In the data rows, the value 128 means zero.
Each row of this table is followed by its label. One hidden rule gives the labels. It looks at one to three of the table's principal directions, none of them among the few with the most spread.
[195 133 166 127  95 103 160 141  57 114 138 169 117  94 113 135 118 106
 156 169 118 106 125 127  88 126 104 130 121 108  65 145 107  71  88 127
 105 139 107] 5
[182 128 140 124 116 134 133 127 138 110 115 136 113 110 108 124 131 116
 154 143 120 128 130 125 110 126 119 116 152 134 110 127 116 112 122 117
 144 133 109] 4
[192 128 201 198 118 126 161 152  85 181 114 181 159  96 129 112 126  66
  87 189 123 143 185 114 164 153  95 128 119 108 102 188 134 124  75  88
 152 173  93] 1
[172  96 135  92  69 123 133 127 113  83 110 114  80 114  76 155  85 125
 183 185 117 110 104 128 147  96 113 110 169 132  94 105  98  68 144 151
 140 124 104] 6
[141  82  74 101 133  94 103  89 171  71 107 197 118 130 110 116 154  85
 171 100 118 142  92 127 111 184  99 139 156 171 184 130 212 175 138 115
 138 125 127] 6
[135 128 169 166 162 130 160 140  98 192 126 204 141 117 197  98 176  76
  51  93 159 152 182 138 118 183  99 159  93 106 146 177 173 218  40  68
 122 146 125] 6
[130 166  96 127 153 109 102 143 189 102 117 133 151 134 125 115 159 124
 180  97 114 147 126 148 107 123 152 123 142 135 169 113 114 125 150 130
 146 114 107] 6
[247 113 182 126  88  95 170 195  17 147 120 160 114  88  92 146 110 137
 109 166 125 125 170 137 112 102 105 149 121  93   7 164 100  70  69  94
 158 132  94] 1
[145 163 122 154 149 107 122 187 160 146 105 128 161 134 119 125 154 130
 152 103 114 158 166 146 140 115 162 137 120 139 139 130 107 125 137 113
 181 122 105] 3
[117 136 141  90 107 109 123  89  75  80 165 171 112 107 139 146 115  83
 164 146 113  83  63 122  63 157 122 134 140 126 101 159 154  89 107 142
  60 145 140] 6
[110 136 116 121 155 117  99  96 180 125 125 175 131 131 163 102 159  61
 123  87 131 145 125 142 121 173 116 115 135 138 187 153 170 168 108 122
  98 139 129] 4
[ 34 124  85 131 157 179 105  94 175 100 134  37 150 184 128 138 111 210
 102 140 143 115 103 106 143 105 144 111 138 144 161  77 119 157 213 155
 131  82 179] 5
[153 103 130 114 111 121 125 121 100 111 143 148 122 120 113 130 108 118
 101 152 125 130 117 120 121 137  97 136 155 124  92 168 179 118 121 121
 137 134 126] 3
[138  95 139 120  98 164 136 132 141 146 125  73 107 133 132 119 119 169
  64 157 174 144 154 136 154 101  98 110 139 106  93 112 119 143 124 127
 144 102 134] 3
[124 136 131 216 140 155 133 109 106 119 156 110 161 110 150 111 144 152
  82 175 146  98 131  86 107 154 103 128 101 114 105 106 148 162 135 122
 113 120 112] 4
[125 154 125 141 178 146  94 135 229 155  85 140 142 141 147 106 179  84
 122  72 136 169 167 140 146 152 125  95 128 158 185 134 134 187 124 102
 152 136 132] 6
[136  83 107 108 129 131 121 166  63 149 145 105 112 130 124 157 130 192
  58  86 159 127 144 127 120 116 104 165 101 118  53 136 165 153 111 107
 142 105 133] 1
[129 118 109 130 125 130 113 103 139  87 138 139 132 119 122 125 129 115
 155 147 123 120 101 120 115 140 114 131 160 124 150 125 150 129 142 129
 124 127 100] 3
[ 60 115  99  86 126 119 119  59  89  87 180 150 110 130 153 143 114 111
 161 102 113  80  46 116  80 164 145 156 125 137 157 133 171 122 131 156
  47 139 155] 1
[202  67 114  39  36  79 141  71  82  39 147 190  55  75  91 138 108  78
 240 156 112  92  42 145  67 148 106 142 176 124 110 120 146  54  98 149
  73 140  90] 4
[134 172 169 165 155 116 126 186  70 133 121 161 154 126 118 167 110  87
 146 152  90 111 150 115 137 119 136 140 131 128  95 176 114  94 119 113
 151 148  97] 5
[135 137 153 146 176 151 133 128 204 221  74 132 154 150 143  82 156 126
  42  87 151 193 200 133 181 138 110  85  95 136 168 144 116 195 112  95
 157 148 186] 6
[161 114 154 125  99 103 177 131  50 174 157 172  79  95 154 116 123 108
 102 100 134 117 140 134 118 139 115 155  77 103  93 139 137 124  51 134
  83 155 122] 6
[235  40  92  44  53  87 142  88 132  84 110 184  58  76  80 112 152 123
 194 104 142 139  83 146  79 158  89 141 146 144 112  99 167 128  92 113
 127 135 116] 5
[ 86 159 179 135 117 146 149 126  42 112 166 108 150 132 140 163  78 135
 127 206 116  77 101 113 108 102 142 133 139  93  83 153  86  63 133 147
  88 129 137] 4
[129 149 176 162 114 130 194 149  40 167 165 141 124 113 166 124 120 137
 104 149 137 106 149 127 106 119 131 160  83  85  93 133  99 116  74 129
  98 134 120] 6
[122 157 192 132 126 181 151 151 105 162 148 103 131 130 153 142 120 117
 109 155 145 126 158 131 120  98 111 114 131  99  92 160  84  95  95 125
 113 138 121] 6
[167 130 172 186 111 134 171 162  95 188 110 104 106 116 129 113 104 145
  60 165 136 131 189 117 188 104 126 117  94 110  83 111  90 136 105 126
 156 133 120] 1
[163 107 116 109 146 135 115 112 199 181 108 166 114 115 138  85 163  90
 101  57 145 190 162 147 156 147  91 115 131 122 187 149 159 178  88 103
 139 163 115] 1
[125 180 170 129 116 118 124 147  87  93 148 148 142 118 122 164 109  74
 196 175  94  91 103 124  92 120 139 120 144 129  90 166 100  44 124 148
  98 145 107] 6
[160 146 167 151 120 117 142 156  81  96 122 157 132 124 113 154 104  81
 171 186  98 102 136 123 128 122 127 129 155 127 102 153 104  76 120 126
 137 128  87] 6
[116 168 145 156 132 162 131 130 166 119 112  54 154 143 117 121 108 180
 127 193 132 123 139 122 148  76 148  84 148 106 129  82  41 100 180 147
 147 102 134] 4
[155 125 116 109 133 135 118 152 209 141  74 115 106 141  89 126 131 121
 169  98 110 169 155 139 179 104 145 108 155 165 168 111 105 134 153 123
 196 137 120] 4
[119 154 134 136 155 118 121 154 112  98 118 147 158 150 106 157 109 109
 172 147  85 119 124 121 129 120 153 141 160 146 137 158 122  97 157 121
 161 127 116] 4
[145 106 138 177 108 128 150 161  71  93  93  91 134 139  75 172  95 182
 144 216 120  85 135  91 155 105 126 125 115 152  66  76  88 109 176 133
 170  91 130] 6
[103 154 129 117 157 132 103 135 115 126 142 137 137 136 123 153 115 109
 139 106 103 118 114 117 119 123 127 126 132 136 122 163 139 105 136 136
 115 149 131] 5
[115 145 123 104 100  92 136 149  60  73 154 125 108 133 100 176  73 122
 216 156  75  80  85 133 120  93 181 158 154 130 107 128  96  33 154 168
 117 120  98] 2
[ 67 134 116 169 169 152 110 109 161 134 109 110 169 162 111 138 113 135
 118 146 108 127 124  88 175 138 130 111 121 164 173 126 144 155 188 136
 148 141 163] 5
[120  98 129  84 131 135 140 118 169 188 106 144  71 146 156 104 128  95
  87  57 147 171 164 160 184 129 118 120 122 131 182 136 138 176  85 127
 124 140 147] 3
[160 157 211 189 121 142 194 187  48 191 122 129 146 121 123 142  97 129
 102 189 114 122 187 112 161  97 134 137  98 105  72 155  70  91  96 113
 158 152 118] 5
[163 170 135 194 148 107 138 161 211 194  92 130 184 121 133  64 170 130
 100 117 126 194 193 143 169 135 164 116 104 128 172 126 110 163 130 103
 194 144 125] 2
[167  86  94  87 114  77 120 115 101  98 116 182 119 110  98 134 141 128
 160 102 121 126  96 133  97 156 116 149 122 142 120 127 164 131 119 114
 122 129 135] 5
[ 92 107 138 106 120 151 105  64 128  95 149 145 120 127 153 133 121  79
 118 155 143 103  86 118 109 165  90 109 154 127 143 152 167 136 119 136
  66 136 141] 5
[109 107 124 168 122 148 131  73 139  86 123 126 120 129 133 121 116 108
 140 183 127  95 105  98 144 156 116 115 146 140 168  91 137 154 152 139
 111 120 116] 1
[ 44 135 106 119 130 142 116 133  51 103 198  88  99 135 175 180 125 149
 140  85 133  56  84 122  78 130 168 178  94 131  93 111 142 119 123 157
  60 105 119] 1
[105 110  69 119 151  97 100 114 138  85 125 140 140 151 106 136 124 141
 152 103 104 123  99 122 129 142 144 147 140 156 162 118 168 139 173 136
 139 109 134] 1
[182 122 124 154 145 105 119 175 189 166  74 148 170 137 104 110 172 109
 136 100 129 187 193 149 166 140 127 117 112 155 151 141 124 141 125  95
 186 129 114] 5
[163  93 110  82 139 102 106  91 176 134 104 211 121 112 134  93 167  69
 115  72 138 173 122 146 114 185  89 126 145 140 174 169 201 185  89  90
 126 156 141] 4
[154  74  42 114 129 106  87  86 210  58  77 140 114 125  67 114 146 157
 168 118 121 143  86 106 135 155 103 115 160 180 176  65 185 189 195 122
 182 111 135] 5
[165 141 157 153 154 102 149 175  60 175 118 200 126  96 154 138 168  94
 124  74 129 124 165 134 105 155 121 165  72 116 108 149 128 161  51  84
 121 153  99] 6
[ 84 146  84 183 209 130  59 184 199 136  78 121 202 158 126 140 179 144
  99  91 138 167 169 124 170 139 127 130 125 152 176 125 160 215 178  85
 206 105 113] 3
[126 124 112  81 140 116  98 165 136 110 118 135 132 148 115 163 141 116
 168  83 120 140 129 154 114 121 143 145 149 150 123 156 137 108 131 115
 147 114 119] 4
[116 103  96  39 106 132 111  99 152  86 131 114  81 136 106 142 111 146
 162 105 130 128  77 141 104 110 121 121 167 141 129 116 141 113 147 148
 120 118 154] 6
[ 41 174 138 101 152 138  99 130  81 105 186 110 149 152 175 171 119 111
 139 112 122  83  91 139  76 122 158 141 127 113 110 168 119  80 126 153
  52 116 139] 4
[ 54 158  77 159 196 152  49 118 209 108 135 113 202 140 155 125 192 137
 113  88 149 142 109 115  98 165 118 121 126 143 177 130 184 200 172 108
 131 118 133] 5
[ 79 146  43  52 175 118  74  80 255 114 119 140 134 142 135  95 189 144
 177   1 129 174  77 151  79 150 150 118 131 162 231 103 165 186 161 132
 120 136 179] 6
[157 115 118 121 122 114 136 102 154 143 118 151 129 107 135  87 158 141
 101 112 150 152 127 133 109 152 110 121 112 118 139 115 146 169 109 111
 126 135 151] 5
[177 159 138 159 136  83 114 149 197 152  93 180 199 111 117  79 163  80
 135 143 114 192 161 152 148 152 138 116 147 123 171 173 140 130 125  94
 181 156 110] 2
[131  70  94  83  95 127 137  92  94 118 164 127  80 112 133 126 130 160
 109  92 153 114  91 125  94 145 107 158 113 126 104 111 181 150 107 134
  95 124 142] 1
[ 81 123  84  90 131 118 100  47 151 100 161 157 109 117 131 113 121 109
 142  95 110 113  48 104  96 167 117 123 130 149 168 133 200 145 146 159
  73 164 170] 6
[177  88 148 165  81 132 163 125  69  97 119 119 103  99 123 130 121 158
 106 209 159  92 131 111 120 131  96 133 126 107  70  79 114 145 114 115
 133  96 104] 5
[152 130 135 152 137 147 125 122 161 170 132 143 130 102 150  88 157 117
  70 113 158 164 157 126 134 140  77 113 118 100 135 139 157 177  94 110
 132 151 113] 6
[132 145 220 166  79 153 194 109  23 135 172 138 105  97 154 145  74  73
 149 226 109  65 117 107 126 123 137 138 131  91  93 152  77  56  81 147
  70 165  94] 1
[ 98 161 101 103 122 116 106 107 121  72 177 115 123 118 148 133 133 136
 169 116 120  93  70 135  58 129 158 139 140 120 117 117 134  96 141 156
  81 113 121] 1
[195 117 172 173 111 138 156 156  99 167 111 114 147 111 112 114 118 148
  72 185 142 144 183 121 160 111 107 118 124 100  76 138  99 116 111 102
 165 130 111] 1
[ 84  82  84  83  97 154 117  98 125 119 157  42 103 146 105 149 103 216
 115 116 151 110  87 115 130  99 127 123 108 139  97  82 130 109 173 171
  99 105 174] 6
Which label does each new row get?
[118  57 103  64  85 136  97  22  97  31 166 150  88 111 117 146  98  95
 152 171 132  73  28 104  78 174  77 121 184 135 120 137 198 110 138 147
  49 129 136]: 1
[115 113 142  88  71 114 144  52  83  45 169 172  86 107 133 140  84  57
 210 194 101  69  41 123  87 153 124 132 178 123 144 137 143  66 119 169
  50 143 112]: 3
[220  72 186 108  54  79 212 109   0  94 127 235  84  78  97 144  83  79
 176 215 102  84  95 116  95 158 101 173 144 112  73 157 138  82  62 105
 114 157 110]: 5
[106 104  73 165 158 125 101 133 218 143  84  99 182 152 132  90 175 182
  81 111 165 181 162 141 174 142 136 129 123 133 198  84 147 221 173  97
 192  89 136]: 2
[ 63 168 136 166 214 143  79 100 177 163 115 174 188 143 184 108 174  70
  68  91 143 144 144 117 131 183  93  94 100 127 194 168 162 207 114 104
  85 152 159]: 6
[163 154 127 145 121 115 128 159 187 120  83 100 133 141  81 118 103 134
 171 163  97 155 157 138 187  80 156  96 162 136 153 100  65  85 175 146
 191 120 103]: 3
[ 84 145 109 144 176  96 105 130 133 104 111 176 169 154 152 134 154  96
 140 108 117 123 122 135 116 168 146 143 122 147 177 141 154 168 137 111
 122 110 139]: 5
[ 93 128 152 141 130 154 134 115 129 142 144 101 134 158 163 118 110 117
  67 156 148 127 151 133 151 126 119 110 132 113 128 147 127 129 123 141
 101 109 146]: 3
[ 51 125  63 104 200 137  79 102 206 154 122 136 117 152 203  97 202 142
  55   0 180 158 132 151 109 172 120 134  90 137 203 102 190 255 110 105
 101 102 170]: 5
[ 94 123 129 140 134 146 106  86  73  68 170 145 131 121 144 160 118  95
 144 163 123  66  75  95  80 161  96 132 139 128 109 143 164 115 130 140
  62 129 114]: 5
[157 124 132 135 145 151 119 129 185 160 113 127 162 129 124  98 157 130
  97 118 147 178 163 134 137 131  99 109 139 120 146 150 136 150 123  99
 158 138 128]: 4
[ 59  95  94  93 118 151 114  97  63  82 170  68  96 147 126 175  89 199
 108 135 140  65  66 100 101 111 124 141 119 131  79  92 142 120 166 164
  78  93 165]: 5
[ 53 140  69 109 176 118  60  66 169  62 132 141 177 152 116 139 137 131
 154 117 109 108  51  99  88 166 121 107 139 162 174 129 179 146 198 145
  90 125 183]: 6
[144 109 148  82 105 144 142 112 122 173 133 117  64 116 136 122 106 117
 100  92 136 134 136 139 151 111 123 114 122 118 116 133 112 118  89 140
 102 155 140]: 1
[226 146 183 172 123 116 165 149 144 182  94 193 128  84 129  80 143  62
 121 145 115 172 189 139 160 139 115 121 141 102 150 161 109 138  68  86
 173 178  74]: 1
[143  86  48 127 114 116 116 110 207  99 102  96 112 123 104  96 163 195
 147  99 150 152 114 132 136 133 136 134 129 149 173  39 146 190 173 128
 174  93 123]: 3
[123  90 102  36  97 112 135 127  95 127 159 127  70 130 136 143 122 151
 130  61 143 130 101 161  95 116 135 163 126 123 102 135 155 117  97 139
 102 116 146]: 3
[211 162 197 237 132 128 164 195 105 164  90 129 205 119  86 117 107 122
 112 237  98 152 210 109 188 102 135 118 144 109  95 162  71  81 140  91
 220 143  77]: 1
[ 97 157 116 122 116 111 107 154 107  69 158 122 126 131 135 169 124  96
 215 132 102  89  95 143  98 120 171 154 150 139 124 129 119  71 142 154
 108 110  79]: 3
[158 136 103 105 111  94 143 112 151 109 132 162  98 102 136  93 146 119
 174  99 123 139 108 153  99 132 142 141 137 112 168  99 123 133 108 134
 121 130 103]: 3
[190  89 155 152 115 142 162 142 105 187 123 142 105 101 159  92 155 136
  34 117 179 156 190 139 140 143  85 141 105  92  97 133 146 191  57  83
 144 126 108]: 1
[ 71 148 136 192 137 146 162 159  72 137 139  85 115 140 162 152 124 176
 113 145 145  79 143 109 137 110 147 148  69 121 111  60  86 160 132 148
 114  93 124]: 6
[171 126 115  79 140 114 128 160 155 168 108 140  97 133 113 121 142 132
 131  41 121 170 160 155 133 109 137 131 119 142 126 141 123 127 103 116
 155 138 134]: 4
[164 150 111 143 165  82 132 134 147 187 137 217 140  91 181  66 206  90
  93  22 142 175 159 154  88 183 118 157  73 108 167 154 182 203  49  89
 113 160 115]: 3
[141 154  94 121 128  84 105 164 170 102  97 103 154 139  84 137 132 155
 197 118  93 138 121 146 136 105 199 129 138 159 137 101  89  87 184 137
 177 110 126]: 1
[ 36 147 141 125 111 145 136 122  92 110 165  68 112 168 138 173  62 123
 163 165  98  75  98 121 163  93 181 130 132 140 133 120  88  56 168 195
  84 117 138]: 3
[149 158 130 169 170 105 136 123 164 225 137 196 157  95 193  47 204 100
  42  42 162 188 180 145 114 178  94 127  51  91 170 154 169 215  48  96
 100 169 137]: 6
[163 130 164 224 129 181 148 132 201 210  98  65 141 128 138  73 137 139
  38 164 158 168 219 110 217 119 110  75 100 124 137 100  93 166 130 123
 167 137 120]: 1
[127 113 112 131 145 136 122 129 139 132 110 128 134 134 111 132 135 152
 115 115 129 138 130 113 136 133 120 133 125 145 133 121 147 163 145 111
 159 129 143]: 5
[241  90 157  92  65 114 193 117 125 175 132 163  84  83 123  64 127 126
  99 130 147 182 159 162 127 119 105 140 148  81 115 147 128 118  56 104
 152 154 108]: 2
[180  92 129  61  46  96 192 160  11 132 176 122  43  88 114 156 106 180
 170  97 129  95 100 150  76  93 156 195  96 109  34 105 111  66  73 146
 108 127 112]: 3
[130 134 167 145 121 131 167  98 124 160 120 149 121 131 133 105  96  92
 121 160 108 131 140 120 167 131 133 111 126 123 162 141 104 114 115 140
 113 159 145]: 4
[ 94 140 140 102 160 148  91 130 118 124 125 134 144 139 121 167 123 110
 124 116 120 117 110 113 115 132 112 115 137 144 109 170 144 123 136 118
 117 147 155]: 6
